128 stands for zero in the data rows.
Each row has a hidden score. How much does it go up from the first row of each pair to the second? 20 means little or no change, 40 a big rise and 0 a big fall. The score is a weighted sum of the row's numbers plus the product of two more (or one squared), each taken from its middle value.
[ 88 159 122  61 113 109  93 127 105 144  68 180  88  97 159 141]
[ 96 151 107  79  70  95 109 168 151 170 132 139  85 110 130 152] 25
[116 121 134 181 169 145 143 146 130 127 164 125 115 164 114 149]
[166 135 133 154 171 141  86 148 127 128  83 118 140 133 147 141] 26
[ 83 113 119 109  97  98 119 141 165 142 128 128 105 101 179 148]
[152 125 121 137 120 134 163 114 118 138 135  96 165 130 164 131] 18
[131 117 112 154 148 135 143 166 150 136 108 122 129 160 157 138]
[153 117 147 117 134 169 105  86 133 106 132 114 147 114 128  92] 28
[ 99 144  93 107 171 115 106 170 140 165 146 159  83 164 107 190]
[122 142 103 102  95 129 111 151 148 176 126 148  75 174 151 149] 24
[142 146 203 152 115 176 120 122  80 136  82 129 119  73 142  75]
[111 127 151  79 119 130  64 128 127 153  97 127  99  74 144 123] 31
[115 148  91 168 111 103 168 135 192 124 192 126 155 195 131 153]
[154 135 170 117 125 111  86 135 102 151 138 131  92 156 124 136] 27
[157 128 142 169 148 149 156 117 112  96 138 140 167 124 105 120]
[199 137 210 177 176 197 136  78  48  69 105 116 190 118 119  50] 21
[157 147 151 161 189 168 117  83  92  85 126 116 165 113 119  79]
[ 60 160 124  91 108  92 130  93 166 143 108 161 108 102 158 178] 14
[100 159 126 125 116  83 108 174 163 176  85 130  70 113 135 167]
[131 124 115 117 172 173 121 117  69  81 123 166 123 137 127 103] 22
[122 111 127  93 129  96 119 114 147 154 109 123 127  91 135 149]
[ 78 137  83 106  78 101 143 149 192 164 166 155 116 143 146 196] 16
[112 146  97 138  76 100 131 206 158 194  84 103  70 135 170 148]
[179 152 178 179 114 136 224 146 113 122 164 153 160 155  49 117] 24
[150 107  95 159 162 157 181 105 148 107 141 120 146 153 146 133]
[109 119 120 108 106 128 127 115 138 142 141 125 104 102 144 132] 21
[181 118 132 127 125 126 128  95 145 106 181 120 128 157 129 100]
[ 80 103 200  94  92 135  44 146 152 104 129 122 136 113 180 123] 22
[172 103 139  92 133 179 104 132 136 153  63 101 141  52  82  94]
[151 101 122 165 130 137 131  97 124 111 140 103 154 133 135 101] 21
[216 137 157 214 233 171  89 134  89  95 114  69 180 149 115  98]
[ 86 131 122  88 113 116 163 130 170 123 143 111 123 114 146 148] 19
[157 139  69 215 139 108 168 181 165 141 138  71 142 200  96 177]
[108 119 135 125 109 108 132 124 150 129 147 157 119 117 123 145] 19
[190 107 136 153 178 159 166 102 121  62 159 130 156 151  90  86]
[ 82 118 107  94  87 102 153 137 158 150 134 139  79  96 126 136] 14
[126  95 181 139  64 109 171 155 128 176 102 152 154  50  53 144]
[ 64 150 111 108 124 131 145  96 157 106 145 137 128 145 158 137] 14
[156 127  98 197 167 163 158 105 113  84 153 116 178 152  99 113]
[150 123 183 129 159 157 109  96  82 110 108 110 148  84 144  86] 23
[ 70 126  61 116  83 135 172 148 173 149 151 113 120 164 122 163]
[110 159 141  86 134 148  91 123 123 125 117 156 124 103 152 113] 16
[155 112 129 184 152 181 132 100 187  52 168 109 197 170  98 148]
[157 115 154 119 135 115 110 125 106  86 145 114 140 103 122  80] 14
[123 144 119 114 127 118 121 114 152 111 122 119 123 116 107 115]
[163 140 125 150 188 130 149  90 118  82 146 115 181 136 132 106] 7
[114 110 132  70  96 105 120 135 159 144 123 105 134 113 137 150]
[115  92  98 153 182 198 139  58  65 127 187 181 152 121  58 159] 10
[100 135 101 127 123 112 136 122 170 126 128 108 155 141 126 148]
[ 96 136  85  97  87  85 122 147 120 174  86 108  76 105 129 119] 19
[114 129 122 105 103 158 127  88 148 107 154 118 133 105 148 106]
[112  85 113  61 130  98 110 147  61 148  70 120  72 128  76  95] 26
[145 156 104 138  52  84 120 186 154 186 110 106  71 138 154 167]
[141 131 143 127  87 104 147 129 141 138 145 117 103 143 158  87] 14
[140 122 161 112 122 132 104 148 132 133 147 139 117 104 124 122]
[158 134  99 171  88 139 149 162 187 149 142  74 110 177 146 166] 24
[197 135 187 169 134 153  89 178 107 110  95  82 126 163 184  82]
[ 72 116  97  39 126 146  56 184  99 136 123 235  48 123 124 132] 10
[108 126 167 129 155 162 103 119 108 134 113 119 167  85 100  92]
[156 138 174 104 169 162  51  83  79 104 107 126 135  86 166  98] 30
[119 142 109  89 113 110 126 113 108 118 153 207  81 124  91 188]
[216  93 255 127 163  80 114 117  77  59 143 153 107 119 155  38] 10
[168 155 171 122 161 158  87  83  84 130 100 121 139  80 177  77]
[160 126 132 147 149 130 135 164 140 134 111 114 152 126 113 150] 22
[148  81 110 117 123 201 106  76 116 123 170 113 148 108  39 123]
[142 147 200 129 152 152  88 109  68 119 101 135 135  79 118  95] 19
[127 124 153 107 131 148 101 110 117 122  92 123 137  82 143 111]
[137 131 134 133 159 127 101 156 124 131 109  93 140 138 135 140] 23
[116 131 162  96 148 128  98 120  36 137  92 160 166 144 167  58]
[115 152  50  78  59 255  76  66  73 150  60 178 173 155  82  81] 17
[162 107 130 151 172  97 154 150  63 146  53 106 124 121 127 150]
[146 135 146 132 133 125  88 110 106 121 107 122 114  97 133 110] 27
[157 144  93 157 117  79 143 167 157 179 112 118 101 147 106 165]
[ 97 116 118 134 125 133 145  94 148 123 169 126 148 159 127 105] 19
[ 90 155 172  75  94 117  84 131 115 150  98 154  94  78 173 125]
[125 125 110 140 123 143 154 119 146 116 131 111 145 127 126 120] 25
[ 95 130 119 111 116 101 102 190 175 167  99 135 104 137 160 171]
[127 127 104 156 157 114 141 142 138 124 133 127 146 137  92 210] 24
[117 135 108 144 107 148 147 132 146 109 178 143 146 143 116 153]
[ 91 113  94 122  96 111 169 139 181 151 135 125 146 134 159 157] 14
[125 129 123 108 105 123 131 168 164 158 131 116 106 149 131 166]
[156 139 167 158 161 119  81 149 114 121 105 117 135 141 140 119] 18
[112 152  80  92 124 119 166 106 200 152 154 155 113 140 125 129]
[183 105 108 174 162 151 178 153 136 122 145  79 218 199 137 127] 17
[115 154  80  85 165 184 130 113  53 149 178 205  86 134 100 255]
[111 134  95 146 109 128  68  85 155 104 134 171 149 129 105 181] 20
[101 143 150  95 120 113  81 169 149 156 108 115 106 148 165 175]
[140 121 111 150 158 143 165 113 147 115 155 103 156 155 127 114] 21
[130 135 152 107 123 129  87 108 116 108  82 137 122 109 134 123]
[107 134 178 104 100 133 130 150 107 137 102 166 110  57 116 121] 14
[ 39 174  74  30  46  71  80 223 187 225  92 190  43 141 168 185]
[ 91 106 109  82  80  68 118 122 137 119 143 185  87 100 121 169] 28
[121 128 153 129 164 153 107  84 103 107 107 168 140 102 150 102]
[159 126 128 168 168 157 150  89 116  84 134 108 186 156 130  87] 26
[130 124 133  90 108 108 145 124 137 136 137 120 126 129 151  97]
[ 81 141  98 117 113 160 128 115 140 116 163 164 151 151 113 149] 19
[129 136 118 176 109 124 162 169 141 157  82 113 140 164 140 166]
[115 131 130 110 132 135 119 110 126 119 154 132 117 113 131 126] 29
[ 84 135 124  98  99 120 122 132 147 134 125 143 103 120 152 147]
[139 182  45  94  84 189 121 116 113 145 100 190 123 169 112 123] 27
[ 99 142 139  27  68  86  77 136 158 164  78 149  70  53 187 134]
[ 94 148 139 108 140  81 138 197 129 156 134 171  65 163  86 149] 12
[ 93 109  75 118 107 112 172 148 182 126 161 132 155 163 104 166]
[100 139 144 110  79 141 120 148 145 150 164 103 128 101 148 148] 19
[142 117 140 138 158 159 157  98 117  64 127  97 161 104 131  85]
[112 132 122 114 133 142 111 125 131 114 122 133 127  81 144 116] 16
[ 72 132  74  28 136 191  87 179  72 168 101 236 103 169 101 102]
[143 121 161 114 144 131 107 118  98 111 121 135 131  86 128 109] 31
[176 139 207 150 105 104 241 181 114 126 191 212 165 174  33 103]
[114 111  71 156 119 123 194 131 171 117 161 100 151 175 109 147] 4
[ 97 130  86 121 101 127 167 150 170 138 156 153  84 117 113 153]
[120 130 141  91 111 104 147 155 150 139 131 124 137 113 140 145] 24
[168 129 145 165 166 167 118  93 105 100 106 108 141 120 129  87]
[136 150 140 146  83 129 209 171 142 124 140 185 154 136  91 156] 16
[139 116 148 113 134 130 124 116 122 120 106 146 122  96 159 107]
[101 126 120 114 137 129  92 146 111 143 112 138  86  88 150 123] 17
[132 138 147 157 134 140 140 104 118  87 160 119 175 153 110 125]
[ 99 170 110  70 122 100 110 162 132 155 132 177 112 176 144 154] 11
[154 139 187 127 161  91 144 103  82  86 130 122 147 111 122  83]
[125 132 129 130 129 157 136  98 125 103 103 107 158 128 131 145] 28
[121 135 125 132 156 120 118 157 157 153 122 115 135 122 120 161]
[101 157 127 103 125 115 112 120 134 125 133 130 125 106 148 121] 21
[173 125  88 215 145 107 193 167 181 145 163  95 123 169 105 175]
[174 164 149 169  57 109 116 103 114 130 125  92 128 128 161  73] 20
[154 100 149 176 152 117 200  67 125 103 176 114 158 156  64 104]
[132 147 145 125 157 147  91 100 101 139  95 127 159  88 133 103] 5
[125 125 132 130 144 143 109  93 129 109 128 130 142 102 144 112]
[129 146 111 147 122 132 129 122 147 139 110 148 104 129 135 142] 18
[122 145 140 128 115 144 101  90  98  99 115 130 119  66 117  99]
[108 105  93 129  80 106 171 141 174 137 167 129  58 126 104 105] 24
[183 118 195 159 181 122 101 147 105  98 140 106 164 174 133  92]
[159 124 133 133 135 148 114 106 151  87 143 147 135 132 113 119] 22
[126 140 164  73  92  85  83 137 130 142 120 165  94  81 158 115]
[ 47 148  77 113  97  87  85 122 141 120 158 139  65 120 115 147] 20
[120 117 127 138 137 157 129 113 142  94 129 117 156 112 141 108]
[153 111  83 160  86 121 146 193 184 146 165  66 146 221 138 198] 30
[161 106 136 173 105  85 148  82 135 119 155 125 154 115  85 114]
[116 122  87 136 122 115 172  76 163 114 173 180 128 168  99 173] 19
[143 132 120  94 140 137 116 143 101 122 145 155 105 135 105 145]
[131 116 146  81 106  96 124 112 121 130  95 131 128 108 173 112] 14
[ 90 116  99 121 103  92 125 173 191 159 115 123 101 170 152 221]
[150 105 159 196 122 184 138 116 122  80 174  91 159 139 115  61] 26
[ 21 157 106  59  80 133 101 147  94 140 111 173  38  83 140  80]
[106 150 129 134  66 107 122 204 132 184  72  80 110 129 143 142] 25
[122 140 153 119 131  97  71 187 108 168  70 124  74 107 139 104]
[121 160 111  97  77  66 111 195 180 164  87 111  43 132 150 170] 36
[113 123 120 135 125 104 137 185 158 163 108 119 111 136 152 164]
[ 96 137 117 110  95  85 106 182 169 174 104 127  72 121 150 180] 22
[108 116 113 114 128 133 155 124 148 119 158 128 150 148 147 123]
[128 117 147 119 170 143 141 122 102 102 130  71 157  97 108  92] 27
[131  91 114 168 140 151 119 100 203  82 215 114 164 171 119 178]
[121 141 140 102 114  85 134 158 139 134 108 142 111 102 147 124] 5
[204 113 186 114 121 116 120 121  81 113 151 116 101 130 118  84]
[179 124 176 176 168 200 176 112  79  87 134 132 205 110  73  97] 12
[155 144 146 144 141 151  98  91 105 106 122  96 133 112 152  69]
[148 127 144 104 150 149  68 108  98 123  83 131 120  66 138 114] 19
[ 73 109 136 104  81  78 125 130 102 116 125 159  92 104 136 130]
[149  98 167 140 151 178 118 106 135  80 153  86 167 137 140 110] 30
[157 168 145 152 140 121 116 125  88 144 101 138 112  80  85 128]
[121  89 134  92 167 149  62 153  38 124  63 184 112  68 111  56] 20
[160 122 144 159 151  91 108 122 114 145 130 106 136 140 101 106]
[144 150 100 133 144 188 121  85  82 109 140 155 152 156 121 132] 16
[186 113 134 169 141 115 130 129  95 136 153 114 120 188  76 138]
[139 123 139 135 151 139 127 110 107 113 128 113 145 120 146 112] 13
[151 122 159 139 145 164 108 112  94 133 141  95 154 104 128 109]
[114 126 110 132 122 134 129 134 145 134 149 131 151 103 109 137] 19
[109 121  88 137 101 122  89  98 147 134 125 150 143  97 113 163]
[159 122 176  89 129 144 108 120 104 157 119 132 131  91 137  85] 24
[ 76 165 118  22 109 118 130 153  85 185 105 171  15  74 115 147]
[ 96 128 105  78  84  59 120 137 180 151 125 152  81 117 135 141] 26
[125 113 124 115  90 103 144 129 124 156 100 118 173 113 174 121]
[170  79 166 166 169  92 143  60  55 137  50  88 166  78 114  78] 25
[132 142 115 165 207 149  83 108  72  71 135 139  96  94  99 108]
[ 83 126  81 119  99  97 178 141 184 154 144 124 134 126 136 166] 18
[ 90 134 126 123  89 112 123 122 155 127 139  92 126 150 154 136]
[109  96  97  73 111 127 123 149 157 153 115 116 147 109 142 113] 20
[ 91 134 118 118 122 106 136 154 156 120 136 128 117 136 139 127]
[161 117 127 167 180 140 119 138 108 109 140  77 160 167 124 136] 26
[196 120 156 181  76  76 207 124 148 122 167 134 139 166 119  64]
[115  93 170 101  76  43 110 110 130 160 114 156  95  89 126 102] 35
[158 130 150 135 140 147 156 116 127 110 121 142 147 112  83 143]
[120 140 136  96 108 100 113 189 158 179  71 134  88 121 184 148] 20
[168 129 190 133  53  85 180 118 135 121 127 119 135 164 140  84]
[129 112 124 128 119 120  86 168 129 169  96 120  75 107 147 150] 17
[110 111 145  68  83  78 120 152 123 138 103 165  86 114 140 127]
[ 81  85  90  98  42  61 123 112 172 158 121 144  89 109 111 161] 23
[141 130 129 135 154 152 117 104 121  94 123 120 147 109 116  93]
[103 142 138 119 149 110  99 152 131 159 106 127  76 100 150 143] 12
[101 152 148  72 111 127 100  92 128 149 104 151  99  88 155 117]
[149 126 170 143 157 141  83 126  95 113  93 125 157 150 143 121] 23
[103 140  88 127  94  97 145 186 188 179 134 137  78 150 151 197]
[162 129 169 128 144 165  95  82  90 117  98 118 156  92 125  77] 22
[100 155 104  66 117 120  88 172 122 174  76 124 117 127 138 138]
[183 168  93 180 168 150 171  93 103 120 154  98 103 116  68 119] 23
[108  92 107 127 112 100 151 143 107 119 120 153  71 114 127  89]
[177 137  87 153 147 143 179 135 108 136  82 141 117  84  48 100] 32
[ 85 150 125  82  93 151 104 135  81 138 119 156 174 135 162 103]
[194 144 126 189 247 147 154  74  58 106 169 168 179 186  28 165] 23
[175 136 150 174 150 192 119  60 115  67 136 115 169 112 125 108]
[ 67  99 146 123  95 113  95 136 118 144 151  91 126 114 175 146] 29
[111 109 140 102 137  80 105  95 106 124 144 181 116 109  93 170]
[131 132 153 134  94 190 144  95 113 108  80 101 198 152 110 123] 8
[222 127 239 167 153 100 108 142  69  89 141 115 151 155 138  48]
[122 131 164 105  99 102 115 133 132 135 132 130 111 112 149 109] 25
[116 149 126 109 115 110  79 182 160 166 107 110 130 112 151 163]
[ 78 118 106 125  64  85 136 138 144 160 107 156 145 117 159 168] 12
[157 133 206 117 130  86 129  93  95 126 145 138 116 110 124  68]
[138 127 151 155 147 128  97 155 120 119 115  99 151 151 153 148] 22
[136 140 112 123 176 176  91  91  89 111 128 162 151 128 115 151]
[180 144 184 136 189 140  72 142  80 135  64 101 121  93 144  97] 30
[112 135 110 147 139 136 166  95 128 111 161 126 143 145 133 112]
[131 147 103 190 161 144 157 157 141 118 182 103 147 179 125 160] 23
[134 146 156 133 174 120 155 106 119 105 129 112 130 119 103  94]
[106  91  42 170 123 131 196 142 182 134 219 100 154 208 124 181] 25
[146 140 147 180  73 186 119  85 117 121 114  87 121 124 171 110]
[109 138  50  45 105 180 162 145 132 187 128 211   8  64  52 145] 15
[111 127 159 114 108 123 113 116 108  85  97 103 104 115 172  96]
[138 125 121 149 147 157 141 104 113  99 128 124 119 127 163 115] 15
[108 130 122 121 103 119 139 144 158 140 133 110 128 126 138 136]
[100 113 130 117  90  90 115 103 134 141 134 123  98 113 133 146] 22
[153 134 132 152 149 110 106 142 116 119 131  87 114 133 105 164]
[150 117  79 159 136 134 143 114  77 121  98  74 111 127  86  92] 18
[ 99 126 123  95  92  87  99 188 169 185  59 119  87 121 170 180]
[121 156 150  96  59  77  88 214 166 203 101 191  46 140 186  91] 17
[128 141 117 125 146 133 126 162 140 145 124 105 116 144 146 161]
[126 113 148  84  82 108 150 150 163 140 138 141 115 130 154 132] 24
[ 45 122 105  83  83 139 160 165 100 145 140 156   0  58 105  62]
[153 130  81 171 133 174 173  90 127  99 176 143 184 149 105 179] 21
[130 135 136 117 141 123 106 118 135 129 131 110 146 119 155 112]
[110 149  83 138 136 151 103 169 162 143 130 101 141 159 155 120] 20
[ 75 128 146  57  62 107 124 172 159 159 106 185 102  82 134 167]
[159 119 147 172 185  93 169 163 129 127 139 131 132 176 118 109] 12
[156 148 161 158 145 146 170 138  89 126 154 163 180 153  44 151]
[ 74 117 118  80  78  96 116 132 166 156 132 129 119 121 154 127] 16
[100 132 179 123 135 103  49  96  61 119  55 129 115  72 167  76]
[181 129 202 108 160 136  59  94  57  97 120 130 118 106 111  71] 35
[ 80 139  92 129 146 123 165  96 148 124 152 125 162 139 119 139]
[191 159 181 144 209 181 122  55   0  90 145 199 187 133   0 135] 23
[ 79 169  45 129  66 119 136 137 171 166 128 135 119 141 121 169]
[142 150 213 115  82 113 134 173 114 135  92 200 130  60  91 134] 24
[124 151 126 114 132 158 111 111 108 132 143 141 135 134 127 141]
[158 125  76 165  94 125 194 164 200 152 185  80 137 205 103 146] 30
[196 101 168 185 145 164 122  66 102  70 154  89 173 154 124  55]
[108 165 124  59 203 152  52 160 105 144  83 173  54 109 132 136] 13
[181  86  70 139 115 126 176 155 201 165  94 101 151 154 123 147]
[130 114  95 179 139 113 173 175 191 147 172 112 149 189 114 170] 6
[113 159 131 151 104 152 146  96 124 119 136 146 134 122 137 164]
[138 101 132 122 140 144 142 102 135 118 131 104 170 115 127 118] 31
[132 131 124 113 159 115 109 179 139 134 119 129  95 158 122 158]
[113  89 138 104 132 132 121 106 135 100 127 118 147 128 146 137] 24
[113 101 133 111 137 107 115 118 129 127 106 158 114 106 135 124]
[122  91  83 130 103 108 186 136 172 131 154 114 134 143 109 156] 27
[139 109 111 141 173  98 143 147 131 150 138 123 127 165  96 168]
[101 130 130  59  50 107  97 126 165 178 112 144  53  86 132 130] 20
[162 116 185 153 120  96 152  83  94 100 171 156 126 155  97  86]
[108 150 139 108 125 146  77 120 114 133 122 145 142 136 152 132] 12
[143 129 162 120 166 133  90 107 106 107 105 103 174 109 130  86]
[103 167 121 133 179 125 167 105 100 125 149 146 121 148  87 157] 13
[110 125 109 119 103 125 149 125 151 111 122 111 124 109 153 124]
[ 96 135  91 122 126 109 142 133 132 101 150 107 125 130 108 126] 19
[209 130 243 155 146 203  39  47   0  95 181 113 146  79 100  42]
[100 139 127 107 143 126 120 103 125 126 141 114  93 114 129 157] 17
[ 96 139 163 133 147 129  93 105  91 107 135 121 159 108 149  71]
[111 158 182  77 150 149  65  89  87 136  86 130 130  49 143 103] 19
[166 126 186  76 105  30 105 144  66 158  61 168  70 119 152  97]
[134 122 161 110 146 147  89 104 105 130 119 136 122  82 131 102] 27
[123 173 119 129 139 133 104  93 105 138  96 126 107 105 127  98]
[108 112 150 109 129 112 110 189 135 171  83 104 127 110 165 139] 18
[122 140 157 102 132  91  91 104 112 124  70 121 156  68 174 103]
[ 98 140  52  62  97 124 166  88 145 167 158 164 130 146 106 127] 22
[103 115 124 114  88 121 134 142 158 143 135 136 110 120 120 148]
[113 133 110 137 118 128 157 125 148 132 145 107 165 119 132 142] 16
[ 99 138 117 125 124 142 114 103 125 133 120 151 115  67 126  95]
[146 137 152 142 103 139  75 174 117 140 103  56 132 141 154 113] 35
[129 143 114 116 159 156  89 144 110  75 145 170 111 156 113 152]
[101 135 134 115  81 113 110 144 133 148 117 114 101 109 166 103] 13
[129 140 109 135 149 146 136  90 119 121 133 134 158 108 120 151]
[147 135 127 137 141 111 129 160 142 172 105  84 140 152 138 161] 24
[146 101 173 120 135 130  78 138  72 130 106 136 126  82 150  90]
[112 147 165 112 125  90  84 109  85 123 125 151  88  88 115  97] 18
[108 112 128  64 140 148  84  85 115 128 123 155 100  60 135 140]
[ 90 161 146  63 115  95  85 147 141 152  94 158  98  60 145 113] 18
[190 146 231 126 230 109 128 124  51 129 120 133 109 143  74  88]
[155 132  93 170 174 149 120 143 129 116 132 120 160 167 117 143] 18
[192 120  98 202 180 144 146 152 131 124 140  48 189 201  99 126]
[ 96 128 109 127 116 123 143 153 169 117 163 123 126 148 144 174] 18
[152 129 164 124 143 160 106 107  97 119 128 142 126  82 137  85]
[122 114 149  86  88  86 100 152 135 149  96 135 116  85 160 134] 23
[ 95 188  82 116 126 126 193  75 193 146 167 143 124 139 107 111]
[111 124 111 147 151  88 129 185 153 165 122 132  99 177 138 172] 21
[120 110 178  75 132 138  93 142  87 148 101 143  80 112 143  67]
[ 94 119 124 118  91 107 140 113 104 156 135 134 100 129 177 126] 11
[110  97  66 146  59  89 176 100 174 187 183 146 120 174 131 183]
[142 140  85 150 175 157 133 162  87 107 120 121 113 164  93 138] 24
[123 143 132 135 146 165 103  97 105 125 138 133 130 111 130  94]
[131 130  91 122 138  97 138  90 159 128 115 135 180 155 159 150] 21
[ 76 166 151 141 126 162 100 113  96 102 112 123 155 160 138 110]
[163 136 126 159 163 122 104 152 118 153 108 115 120 103 112 133] 24
[158 126 106 186 186 154 163 128 148 100 160  89 184 189 115 141]
[148 165 161 121  95 166 160 168 102 134 131 201 127  96  69 151] 14
[167 122 169 173  96  81 182 124 127 114 160 100 119 173 125  77]
[121 114  83 143 131 114 171  91 171 121 171 117 158 137 128 140] 21
